In the data rows, zero lies at 4.5, halfway between 4 and 5.
One hidden rule gives every row of this table a label. Here are some rows, each with its label.
5:5:4:6:4:4:4:2:5:4:3:4:5:6:3:3:5:1:5:4:4:0:4:4:4:6:6:5:3:6:5:5:4:5:5:8:8:5:5:6:6:4:7:5:3:6:5:4 ds
5:0:2:9:4:5:4:2:5:3:0:5:3:4:4:7:5:9:9:3:6:3:6:3:2:7:9:6:3:9:5:4:2:6:4:6:5:9:7:6:4:4:6:5:2:6:7:7 ds
4:3:3:8:7:4:4:4:4:4:7:4:5:5:5:9:4:0:6:4:6:6:4:5:5:3:5:4:3:3:5:5:5:3:3:8:4:2:3:5:5:6:5:5:6:4:1:5 bp
2:6:6:9:5:6:7:4:3:6:6:6:5:7:2:0:3:4:4:4:4:2:3:6:6:6:4:5:0:9:3:5:3:4:3:8:5:3:2:9:8:2:9:6:9:6:8:1 tb
1:5:2:9:3:6:5:3:2:4:3:3:5:4:4:0:3:2:6:4:6:3:6:6:6:3:5:5:3:7:6:5:4:3:4:9:6:0:3:9:6:8:8:3:9:7:6:3 lh
4:2:5:9:5:7:5:3:4:5:0:5:4:6:3:1:4:3:6:4:5:4:4:6:3:7:4:5:0:9:5:5:3:5:4:5:9:7:5:6:6:2:8:5:7:7:8:4 ds
7:6:8:0:8:3:4:7:5:6:8:4:6:4:6:6:5:7:0:6:3:5:4:3:6:2:5:4:7:0:4:2:6:5:5:1:1:1:4:0:3:1:0:5:2:3:4:4 bp
3:6:2:5:5:5:4:1:5:4:0:5:4:6:4:0:3:5:5:3:5:3:4:5:4:8:5:5:1:9:4:6:4:4:3:7:9:6:6:9:5:8:6:4:6:7:4:6 tb
6:3:8:4:5:7:7:5:4:6:9:6:5:6:5:2:4:9:1:4:2:4:3:3:5:8:3:2:3:3:3:3:4:6:4:2:7:0:3:5:4:0:5:8:5:4:8:4 ds
6:2:6:3:4:4:4:3:6:5:1:4:4:3:5:6:6:8:5:4:4:7:4:2:3:5:5:4:8:2:5:3:4:5:5:0:1:7:6:4:4:4:0:6:0:2:3:6 cn
5:2:7:0:4:5:4:8:3:6:9:4:5:2:6:6:4:1:0:7:3:9:3:4:8:0:2:3:9:0:3:4:5:4:6:4:2:0:2:0:3:2:2:4:5:3:4:4 lh
6:5:5:0:6:3:4:7:5:5:9:4:5:3:7:7:5:4:2:5:4:9:6:3:5:3:3:5:7:2:5:3:6:5:5:0:2:3:5:1:4:2:1:6:3:0:4:5 lh
4:9:6:3:8:6:5:4:4:7:9:5:5:7:5:2:4:3:0:6:3:4:6:8:9:4:0:3:5:2:5:5:5:4:2:1:8:2:2:4:5:1:4:4:7:1:4:4 bp
8:2:6:7:3:4:5:5:3:5:9:6:5:1:5:8:5:9:6:5:4:9:4:4:4:4:4:3:5:2:3:3:5:5:6:3:2:2:4:3:3:3:0:6:2:3:7:3 dc
5:7:3:0:5:3:4:4:5:3:5:3:4:6:5:4:6:3:2:4:5:4:7:5:5:4:6:6:8:5:7:5:4:5:4:6:5:6:5:5:4:4:4:2:3:4:1:5 cn
4:2:4:5:4:5:4:5:4:4:4:5:4:3:5:1:5:7:7:5:5:5:4:4:3:3:6:5:5:4:4:4:5:3:5:9:7:4:5:8:5:4:3:5:6:5:5:5 lh
3:4:6:6:6:4:5:9:3:5:9:4:5:6:4:4:4:3:1:4:4:6:3:4:6:3:1:4:7:5:3:4:6:4:6:4:2:0:4:5:5:4:4:5:6:3:7:2 lh
5:6:5:5:7:6:5:2:5:4:5:5:6:5:4:0:4:7:3:5:4:3:4:4:5:6:4:4:4:4:3:4:5:5:5:4:6:7:3:2:4:4:5:5:6:4:6:4 tb
3:9:5:8:7:5:4:1:5:4:2:5:5:7:3:0:3:3:1:4:5:0:6:4:5:7:4:5:2:8:4:5:5:5:3:4:9:9:5:3:6:4:6:5:6:5:7:4 tb
4:0:5:6:6:4:5:3:5:4:3:5:5:5:4:1:6:6:7:4:5:5:4:5:4:5:5:5:0:7:4:4:4:5:4:9:3:3:4:5:4:4:5:5:7:6:7:6 tb
5:2:6:6:4:4:4:3:4:4:4:5:5:3:4:9:5:6:6:5:5:4:6:2:4:5:6:5:4:5:4:4:3:4:5:5:5:7:6:5:4:4:2:5:3:5:6:4 lh
5:2:3:0:3:4:4:5:5:3:6:3:3:0:6:9:6:5:5:6:6:5:5:4:4:3:8:4:7:1:5:4:6:5:6:1:2:1:5:2:3:6:2:5:1:4:0:7 cn
8:3:6:3:6:5:4:3:6:2:0:6:4:6:6:2:6:8:5:5:3:3:5:3:2:6:6:4:7:2:4:3:3:7:5:0:5:9:5:2:4:4:4:6:5:3:8:6 dc
6:1:5:2:4:5:5:5:6:4:0:6:4:5:4:5:5:7:6:5:4:6:4:1:2:5:6:6:5:5:3:4:3:6:5:2:5:9:5:5:2:2:3:7:1:5:6:6 dc
5:0:3:0:1:1:4:8:4:2:6:2:4:1:6:9:6:6:8:6:6:8:4:4:4:0:8:5:8:0:5:3:6:4:7:9:0:3:5:2:3:9:1:4:0:4:3:7 cn
5:4:8:6:6:7:5:6:5:6:6:5:6:4:5:2:5:4:4:4:2:6:3:4:6:6:2:2:3:1:2:4:5:6:5:5:7:1:4:3:3:0:2:6:6:2:7:3 ds
3:8:4:0:9:6:5:3:4:7:6:4:5:6:4:2:3:0:0:6:4:0:6:7:7:5:2:5:6:4:4:7:5:5:2:7:9:2:3:6:8:4:6:2:7:3:3:3 bp
6:1:6:0:2:1:4:8:3:5:9:5:6:3:7:9:5:6:3:7:3:9:4:3:5:1:5:4:9:0:4:2:6:5:7:3:0:0:5:0:2:3:2:5:0:0:2:6 cn
0:4:4:9:7:6:5:3:4:6:6:4:5:8:2:0:3:2:6:4:5:2:3:6:6:8:4:5:0:7:4:5:5:4:3:3:8:6:3:8:6:5:6:4:9:8:5:2 tb
6:0:3:6:1:2:3:5:6:3:2:4:3:2:6:9:5:3:9:5:6:5:6:4:4:3:9:6:9:5:7:5:5:3:6:3:3:8:8:6:2:9:4:4:2:5:3:8 cn
3:7:5:8:6:6:4:6:4:5:2:5:5:6:4:1:5:4:3:4:4:5:4:4:6:7:5:4:6:4:3:5:4:5:4:3:4:6:6:6:5:4:4:7:5:6:6:4 bp
2:9:4:4:7:4:3:0:6:3:0:4:3:7:4:3:5:2:4:3:6:0:5:7:6:8:5:6:6:9:6:6:3:5:3:0:9:9:4:7:6:5:7:3:7:6:3:5 bp
3:6:5:5:5:7:4:6:4:5:6:6:5:7:4:3:4:2:1:4:5:3:4:4:5:5:4:5:2:6:4:4:4:5:5:5:7:4:5:5:3:5:6:6:8:3:5:3 ds
4:3:5:5:6:5:4:5:6:4:6:5:5:8:4:3:5:8:4:4:4:2:5:4:4:5:3:3:4:2:4:4:3:6:5:3:2:7:6:5:5:3:4:6:2:3:8:4 ds
2:0:3:9:4:7:5:4:4:3:0:4:4:9:3:0:3:3:7:2:6:0:4:6:4:7:3:5:0:9:3:5:4:3:3:8:7:8:5:9:6:5:8:4:8:8:9:5 bp
6:5:5:7:7:2:2:3:5:1:0:5:3:3:6:5:5:5:7:6:3:4:6:3:2:7:6:4:8:4:5:5:4:6:4:0:5:6:6:3:4:1:2:6:0:2:2:6 dc
5:4:6:8:5:6:5:7:4:6:9:5:5:5:5:2:4:6:4:4:4:4:4:3:6:6:2:3:3:2:4:5:5:5:5:3:4:2:4:3:4:5:2:4:3:2:4:4 ds
7:6:5:0:6:4:4:2:6:6:6:4:4:5:5:5:5:6:0:7:2:7:4:5:6:4:6:5:6:0:5:4:5:5:5:2:1:4:5:0:5:1:1:4:3:1:3:4 bp
7:8:5:0:5:1:2:4:3:6:9:3:4:2:7:9:6:6:2:6:3:7:5:4:4:0:4:4:8:0:4:5:6:4:6:0:1:5:6:0:3:5:2:5:1:2:0:5 lh
4:5:5:0:3:5:4:6:4:5:5:3:4:3:4:5:5:6:4:6:5:7:5:5:6:3:6:4:7:0:6:5:6:5:5:3:3:3:4:5:5:3:5:3:4:1:5:2 cn
5:5:5:4:4:4:4:5:5:3:7:5:4:3:4:7:5:8:9:4:3:5:4:2:4:5:5:5:3:4:4:4:4:5:4:3:2:4:5:2:3:2:4:6:3:5:6:5 ds
7:1:4:9:4:5:5:6:6:3:4:6:5:5:2:1:4:7:5:4:4:8:4:3:4:6:4:4:0:8:3:4:3:5:4:4:4:4:4:8:2:4:5:6:5:8:9:4 ds
4:4:2:6:4:5:5:4:4:4:3:5:3:5:5:6:4:3:8:4:7:2:6:5:4:4:6:5:4:9:5:6:4:4:5:8:3:5:6:6:6:6:7:2:9:5:4:6 lh
4:8:5:8:6:6:5:3:4:5:4:5:5:6:4:1:5:3:4:4:5:7:4:3:4:3:4:4:3:3:4:3:4:5:4:4:6:0:4:4:4:2:5:5:6:3:4:4 tb
1:7:3:6:4:8:6:9:2:7:9:4:5:7:4:3:3:0:3:4:5:7:4:7:6:6:2:3:1:9:5:5:5:4:4:9:3:0:2:6:6:6:7:2:5:8:2:1 tb
5:9:6:3:7:4:4:2:5:5:2:5:4:5:4:6:4:7:3:3:3:5:4:4:5:6:6:3:6:0:4:4:4:6:5:1:6:5:4:4:5:3:4:6:3:4:4:5 ds
5:3:4:3:3:3:4:5:4:3:3:5:4:3:5:8:6:5:8:4:4:6:4:2:4:3:6:4:6:3:4:3:5:6:6:7:2:5:5:3:3:6:4:5:4:2:5:7 dc
6:6:7:4:5:4:5:7:4:6:9:5:6:3:6:9:5:6:4:6:3:9:2:3:5:1:3:4:7:0:2:2:6:4:4:3:0:0:4:2:2:0:3:5:5:3:7:4 lh
2:9:4:5:8:7:5:2:4:7:9:4:5:6:3:3:3:0:0:4:4:2:5:8:7:4:0:4:4:3:6:6:6:4:3:9:8:1:3:6:7:4:7:4:8:6:2:2 bp
5:2:5:3:2:4:4:4:4:4:3:5:4:4:5:4:4:5:5:5:4:7:4:4:6:5:4:5:6:7:4:4:5:5:5:5:5:3:4:4:4:7:2:5:6:3:4:6 cn
6:7:6:0:5:2:4:9:4:7:9:3:6:2:7:6:4:0:2:7:4:8:4:6:7:0:1:3:6:0:4:4:7:4:5:5:5:0:3:4:5:8:2:3:4:2:2:2 lh
4:3:3:9:2:5:5:4:6:3:0:6:4:7:3:1:6:7:9:3:7:1:3:3:1:9:6:5:0:9:4:5:2:4:4:3:8:9:5:9:5:5:7:6:4:8:9:6 ds
4:0:3:8:1:5:5:9:4:3:3:5:5:4:4:8:5:7:9:4:7:6:3:2:4:2:5:5:1:5:4:5:5:2:5:8:0:2:4:8:5:8:7:4:2:7:2:3 lh
5:6:6:0:5:5:4:7:4:6:9:4:6:2:6:8:6:4:0:6:4:9:4:5:4:1:3:3:5:0:4:3:5:4:7:0:1:0:3:1:3:4:2:4:0:0:3:3 lh
7:0:4:2:0:2:4:6:5:2:2:4:4:3:5:9:6:7:9:4:5:7:5:4:2:3:9:6:6:4:5:5:5:4:7:7:0:5:6:5:3:6:4:5:0:4:3:8 cn
4:5:6:3:6:3:5:7:4:4:7:4:6:3:5:5:5:8:2:5:3:7:4:3:6:2:2:4:5:3:5:4:4:5:5:3:5:2:4:3:4:2:2:5:2:4:6:3 tb
7:6:6:5:4:3:4:6:5:5:6:5:5:4:5:2:5:7:5:5:2:3:4:3:3:6:7:4:8:0:4:4:3:6:5:2:3:3:4:4:3:2:0:7:2:1:6:6 dc
Here are more rows. What is the label of each one?
5:4:6:1:4:2:3:6:6:3:7:4:4:1:5:8:5:7:2:5:5:6:5:3:3:4:6:4:9:3:5:4:5:5:6:1:3:5:5:0:3:2:1:4:3:2:2:6 cn
5:3:3:0:5:1:5:3:4:4:3:4:3:2:6:6:6:2:4:5:5:6:7:5:3:4:6:5:9:1:7:5:5:2:5:5:5:5:6:2:5:6:5:3:1:5:2:5 lh
3:6:2:7:8:4:4:1:3:4:0:3:3:6:3:4:5:0:4:3:7:0:6:8:4:6:3:7:3:9:8:8:4:4:3:6:9:7:5:7:5:8:8:4:5:6:2:4 bp
2:6:2:5:2:5:4:3:5:5:0:4:4:5:3:2:5:0:9:4:6:2:5:4:5:5:6:6:3:8:5:5:4:3:5:9:4:7:4:6:5:7:7:4:4:6:5:5 lh
2:5:3:7:5:6:6:5:3:5:3:4:5:8:3:2:4:3:3:4:6:2:5:7:5:7:4:5:1:8:5:5:4:4:3:9:9:5:3:9:8:9:7:4:9:8:6:3 tb
3:6:5:9:5:6:5:5:4:6:6:4:5:5:3:1:3:2:7:4:4:2:6:7:6:4:4:4:1:6:5:5:4:5:3:7:6:5:3:5:6:4:4:4:7:7:5:2 ds
7:2:1:4:0:2:3:4:6:1:0:3:3:1:5:9:6:4:9:3:7:5:6:3:2:5:7:7:5:3:6:6:5:4:5:3:1:7:7:7:4:8:3:3:2:5:0:8 cn
7:1:4:4:2:1:4:6:5:2:5:4:3:2:5:9:6:7:4:4:5:8:4:2:3:3:9:4:7:3:5:4:5:5:6:5:3:5:6:1:2:6:4:5:0:6:6:7 cn
3:6:4:2:4:5:5:5:4:5:2:4:5:4:4:6:5:4:2:5:4:5:4:5:6:4:3:5:6:6:5:5:4:3:5:7:6:1:3:7:5:6:5:4:4:6:5:4 lh
3:7:4:3:6:4:5:3:3:5:5:5:5:3:3:3:4:0:0:5:6:5:5:6:7:4:2:4:1:4:5:6:6:4:3:4:7:6:5:2:6:4:8:2:7:5:4:4 tb
7:4:5:4:6:5:5:5:6:4:5:5:4:4:5:3:6:7:5:4:4:8:5:2:1:6:4:4:4:5:4:4:3:5:5:2:1:4:5:3:4:3:4:6:1:5:9:6 tb
4:6:4:6:7:5:4:1:6:4:5:5:4:7:4:5:4:5:2:4:5:0:5:5:5:6:4:5:3:5:5:6:4:6:3:3:9:7:5:5:6:3:4:4:6:8:3:4 ds
4:0:3:5:1:2:4:5:6:4:2:5:4:3:5:7:5:9:8:5:5:7:4:3:2:3:7:5:4:7:4:5:4:4:6:2:3:5:5:3:4:5:4:4:2:2:4:8 cn
8:2:6:1:5:1:3:5:6:2:0:5:4:4:5:7:7:8:7:5:4:6:6:3:4:7:6:5:6:5:4:3:4:7:6:0:3:6:6:1:2:3:2:6:0:4:7:8 dc
4:5:6:1:5:6:4:5:4:5:7:5:6:4:5:5:3:7:6:5:3:8:4:4:3:5:4:4:1:0:3:3:4:5:4:3:3:4:4:5:3:1:3:5:3:4:9:5 ds
7:6:5:0:4:2:4:6:4:6:7:3:5:1:7:9:4:5:0:7:2:9:5:3:6:1:3:3:8:0:3:4:5:5:7:6:0:0:3:1:3:2:1:4:2:2:2:3 cn
6:5:5:8:4:4:4:3:6:2:5:6:4:5:4:3:6:9:8:4:3:6:4:3:1:9:8:5:2:8:4:5:3:5:4:0:5:8:5:5:3:4:4:6:4:4:8:6 ds
7:9:5:1:5:5:4:5:5:5:6:6:5:5:4:3:5:5:2:4:4:2:5:5:5:5:4:5:7:4:4:4:5:6:4:3:5:7:5:5:5:2:2:5:7:4:7:3 dc
7:4:4:1:6:3:3:3:6:2:0:5:3:3:5:5:6:8:5:5:4:4:6:4:3:5:8:6:9:2:6:5:3:7:6:0:3:9:7:1:3:3:5:4:0:2:3:8 dc
4:7:4:6:7:6:5:2:4:7:5:3:5:6:3:1:4:1:3:5:4:4:6:6:5:4:3:4:3:7:4:4:5:5:4:2:7:5:3:8:7:7:7:3:8:6:3:4 tb
8:5:6:6:4:4:5:7:5:4:5:4:5:2:6:8:5:8:2:5:4:8:4:4:4:2:8:5:7:3:5:4:5:5:6:1:0:4:6:2:3:2:4:6:1:4:2:7 cn
6:6:5:5:4:4:5:4:5:5:5:5:5:2:6:6:5:5:3:6:4:8:5:4:4:3:5:4:4:3:5:4:4:4:5:3:4:5:5:6:3:5:4:5:5:1:3:3 lh
The hidden rule looks at only part of the columns. Which column or columns, counting from 0, in order?
4 28 33
